In the rows, zero is written as 128.
Rotation paths and how fast each direction turns (degrees each step):
Each turn is a multiple of 5 degrees from 10 to 175, or 0.
Each row of a path follows its step; steps can be skipped.
Path 1:
step 1: [127 133 130 141 115 129 141 121 127 127 130 130 124 137 131 133 126 131
 124 123 134 129 128 132 131 131 119 130 130 126 126 132 134 132 129 124
 126 132 131 135 134 131 116 130 132 139 129 126 126 134 129 124 130 125
 130 132 122 129 129 124 127 140 128 116 132 125 125 127 123 135 126 136]
step 2: [135 125 133 137 127 125 135 130 124 137 130 126 129 122 125 119 127 127
 128 132 126 135 128 131 122 127 139 129 133 118 122 132 129 124 137 126
 131 122 133 133 128 133 129 140 127 127 128 125 133 136 119 134 135 133
 121 126 133 125 129 133 122 127 127 134 130 129 112 127 126 128 126 122]
step 4: [124 121 127 129 135 130 137 125 130 128 131 131 133 123 131 128 130 133
 123 123 131 133 129 126 141 128 126 126 133 122 127 133 137 131 132 137
 126 124 129 125 128 128 128 131 138 127 133 124 133 133 127 137 127 119
 134 136 130 132 139 123 125 134 138 131 133 137 126 119 120 132 124 120]
step 5: [134 128 126 134 125 126 127 133 130 139 129 122 126 132 121 116 128 130
 117 121 135 126 128 137 129 127 125 133 125 127 128 124 129 133 135 119
 122 125 131 128 132 121 119 130 129 131 121 123 122 125 133 134 125 134
 127 124 132 129 127 116 122 127 121 127 128 125 123 131 121 127 114 128]
step 10: [127 130 132 137 130 125 131 138 129 128 122 133 129 134 124 127 121 134
 121 134 126 134 132 124 124 128 133 137 133 124 121 130 129 118 130 123
 119 125 125 129 125 123 138 137 133 128 129 139 125 129 125 135 137 130
 131 133 127 122 130 126 123 136 124 135 129 127 125 134 117 122 133 133]
step 13: [126 122 129 137 125 135 136 133 132 128 123 124 125 128 126 125 114 127
 119 123 127 130 136 134 122 123 132 120 135 128 129 126 131 129 140 123
 122 135 131 132 126 124 130 122 135 126 129 124 125 129 126 133 125 131
 128 127 139 137 126 130 124 120 122 124 117 129 127 128 122 120 124 129]
step 14: [131 138 132 130 123 130 134 129 120 129 124 131 127 133 133 133 130 141
 127 125 143 126 131 120 127 125 120 119 125 125 127 137 130 132 132 135
 127 121 124 136 126 118 123 139 137 130 133 133 122 126 124 133 134 129
 131 132 127 134 129 126 124 131 130 129 130 132 126 134 128 132 132 126]
step 17: [123 128 136 135 130 128 141 131 126 130 137 128 133 133 121 131 115 128
 128 127 128 129 124 129 119 126 125 128 128 123 136 121 121 127 129 132
 130 119 129 136 132 138 127 132 134 130 132 125 129 135 123 135 128 122
 131 137 133 135 126 126 122 131 133 129 126 130 125 124 121 132 126 114]
Directions:
[127 129 130 126 128 128 128 127 128 129 131 128 130 127 127 127 130 130
 126 127 130 128 128 129 130 126 129 126 129 129 130 128 127 129 129 128
 127 130 127 129 128 126 127 126 130 128 128 127 126 126 126 131 127 128
 129 126 126 129 127 128 131 126 127 131 128 129 129 128 129 127 128 126] : 40
[128 128 128 128 127 126 129 127 130 127 127 129 126 128 127 127 129 128
 129 125 128 129 130 129 126 126 128 127 130 127 130 128 126 129 126 129
 129 132 127 126 128 128 128 130 128 127 125 129 127 130 128 128 127 128
 128 127 130 128 127 126 127 128 128 128 129 128 128 128 128 128 128 126] : 170
Path 2:
step 1: [132 130 123 130 129 119 127 126 130 135 123 124 144 129 135 128 117 127
 130 124 130 119 130 133 145 130 135 129 126 122 131 125 124 123 128 120
 130 134 124 138 132 125 124 139 129 120 132 130 125 132 131 116 131 125
 129 127 132 125 131 128 127 134 130 127 142 132 133 134 131 126 124 128]
step 3: [135 126 133 131 140 125 126 131 137 137 119 127 130 119 126 133 123 134
 129 126 127 123 127 124 136 130 133 126 122 139 135 130 128 132 135 128
 126 132 123 123 128 133 123 129 124 128 126 119 122 138 133 127 125 124
 135 128 128 125 139 126 129 126 135 139 123 132 118 134 130 129 120 139]
step 4: [126 124 129 123 130 129 128 140 116 142 121 125 129 126 133 134 122 130
 129 120 128 123 126 120 130 121 129 130 125 133 135 128 136 132 136 126
 127 131 124 129 130 136 134 131 124 125 123 127 124 125 133 122 118 118
 134 127 115 135 135 126 130 133 126 129 137 135 129 137 128 133 126 132]
step 5: [125 124 121 122 133 129 119 135 133 136 124 133 130 125 122 129 133 128
 133 124 137 128 129 126 128 122 124 127 118 134 126 134 125 133 127 133
 120 131 132 135 132 128 133 133 127 134 129 127 125 144 124 117 120 126
 133 122 127 140 128 128 129 135 131 122 141 139 133 132 128 132 132 135]
step 10: [138 122 114 133 122 127 128 123 139 131 124 125 134 121 119 128 119 134
 121 137 137 119 128 126 137 124 119 123 129 127 122 129 129 137 126 127
 122 134 123 128 130 126 121 139 126 134 124 126 114 127 132 121 129 126
 130 134 128 134 129 125 132 129 130 130 131 130 126 133 130 128 128 128]
step 14: [123 132 120 132 129 122 129 127 143 127 124 119 125 123 124 127 126 125
 135 120 135 132 134 118 127 130 127 117 120 128 132 133 119 131 123 126
 124 127 135 133 124 119 128 134 131 122 135 115 125 139 130 124 126 128
 128 125 129 131 134 128 127 125 125 138 129 130 123 124 131 138 125 137]
step 15: [132 129 122 126 127 124 128 132 128 127 121 109 126 127 122 125 113 131
 132 120 129 123 127 110 133 127 128 122 127 126 128 127 125 135 129 119
 129 134 131 131 119 126 126 126 125 114 122 128 130 124 127 117 125 119
 128 127 127 124 134 125 129 124 127 132 132 121 127 135 132 127 120 130]
step 19: [129 123 118 133 130 126 117 129 136 132 128 129 122 129 123 128 130 132
 122 125 132 127 119 127 136 124 130 125 115 129 128 129 127 123 133 122
 125 127 125 135 131 122 129 124 126 129 122 117 119 141 125 121 130 125
 128 135 133 132 144 135 134 122 133 124 128 127 127 140 123 124 124 127]
Directions:
[127 130 128 128 127 127 130 127 125 128 124 128 129 128 128 127 128 126
 129 129 129 126 128 126 128 127 128 127 127 127 129 127 127 126 131 126
 129 128 127 127 128 129 128 128 128 127 128 131 128 127 130 127 127 128
 130 129 129 128 126 129 128 129 126 131 128 127 127 127 127 126 128 128] : 130
[129 126 130 127 129 129 126 126 130 127 126 128 129 129 126 125 128 128
 129 130 128 127 127 127 131 129 128 127 127 129 126 131 129 128 128 128
 127 127 127 127 129 128 126 129 128 128 126 129 129 130 127 126 128 129
 128 128 131 127 126 126 127 128 128 129 127 128 130 129 128 126 126 129] : 155
[128 128 126 128 131 132 127 129 128 127 129 130 127 127 127 129 128 128
 130 129 130 129 127 126 127 129 128 126 129 126 128 126 128 126 128 128
 130 129 129 128 129 126 126 128 125 128 126 129 130 127 128 126 127 129
 128 127 127 129 129 129 130 130 128 128 127 129 128 129 128 129 127 128] : 35
Path 3:
step 1: [128 121 128 126 125 133 143 131 127 118 120 134 121 127 127 124 130 124
 131 130 119 117 133 135 125 131 124 124 128 133 132 132 133 134 123 134
 126 120 137 125 126 127 129 129 128 121 133 127 126 125 120 129 130 121
 136 124 129 124 141 124 136 126 128 126 131 129 120 129 130 131 133 131]
step 5: [130 122 132 125 125 130 140 135 133 126 128 121 130 134 128 127 136 120
 127 125 124 125 128 128 129 128 123 127 126 127 137 129 129 130 123 135
 131 127 144 128 133 128 142 129 129 129 131 132 129 133 125 122 115 129
 128 126 131 122 133 123 131 138 140 125 127 129 131 129 123 129 125 120]
step 7: [135 124 133 125 123 131 136 132 123 123 127 131 124 129 127 130 137 135
 123 123 128 129 125 137 139 126 117 122 118 132 132 135 128 127 130 135
 131 131 134 124 136 125 132 128 138 122 127 129 136 126 125 136 119 125
 130 124 133 126 127 127 137 128 138 124 130 126 127 129 130 130 125 123]
step 8: [133 125 131 124 125 129 132 138 128 128 134 132 121 127 123 129 131 127
 128 128 119 126 128 123 133 125 122 125 128 129 135 126 134 135 118 122
 124 127 131 131 117 133 130 129 131 133 123 138 125 132 124 124 127 121
 133 134 123 122 141 132 121 119 127 131 124 122 127 135 118 124 127 127]
step 12: [133 121 134 127 127 132 131 135 133 125 129 120 124 125 121 119 134 121
 127 139 121 117 134 133 126 135 124 120 123 129 128 131 126 137 113 122
 125 129 138 130 127 127 127 130 132 120 127 126 129 127 129 124 127 124
 131 119 125 132 134 127 130 122 125 121 124 127 130 132 130 127 133 128]
step 13: [131 127 136 132 125 132 132 129 126 121 121 122 124 127 127 132 131 131
 138 126 116 129 128 118 133 131 121 134 128 135 131 122 136 130 127 140
 130 124 134 124 127 130 126 125 129 129 134 129 131 131 130 136 122 123
 124 124 127 122 134 123 130 123 138 123 136 138 132 126 126 129 123 120]
step 14: [128 116 133 128 131 131 137 127 127 131 128 129 119 135 121 128 131 122
 128 128 125 113 130 125 135 130 125 121 125 131 134 126 120 125 117 119
 125 133 135 120 126 126 135 131 135 127 127 133 132 126 123 123 123 129
 127 122 130 126 124 130 121 124 131 124 122 125 132 128 130 121 121 126]
step 15: [130 128 135 132 122 128 132 128 131 120 119 129 122 129 127 124 134 132
 129 123 115 131 134 122 131 130 122 131 119 139 129 140 131 124 121 141
 130 126 130 128 126 129 124 128 133 124 124 136 127 121 127 133 124 119
 129 134 127 134 133 124 129 123 124 121 125 128 125 128 123 130 131 124]
Directions:
[129 127 127 129 128 127 130 129 128 128 126 128 129 130 129 128 126 127
 128 128 129 127 129 130 129 128 127 129 128 132 130 129 129 128 130 129
 128 129 129 130 131 126 130 128 127 129 126 126 129 127 130 129 128 129
 128 129 127 128 130 129 128 129 130 130 125 131 128 126 129 130 127 129] : 170
[126 128 129 126 128 128 126 128 129 130 126 129 128 128 128 129 127 128
 129 128 128 127 130 131 129 128 128 127 128 128 129 129 128 129 127 128
 128 126 128 131 126 127 126 125 128 128 128 132 130 128 128 128 128 128
 128 129 130 128 129 129 128 128 126 129 130 132 128 127 126 127 129 126] : 160
[128 129 129 130 130 126 129 128 128 130 129 124 128 129 128 128 132 130
 126 129 129 126 129 128 127 129 129 127 128 128 128 126 127 132 130 128
 128 128 130 128 129 128 127 127 128 128 130 127 127 131 129 129 129 128
 129 128 130 130 129 128 128 129 129 129 129 128 130 128 129 129 128 126] : 55
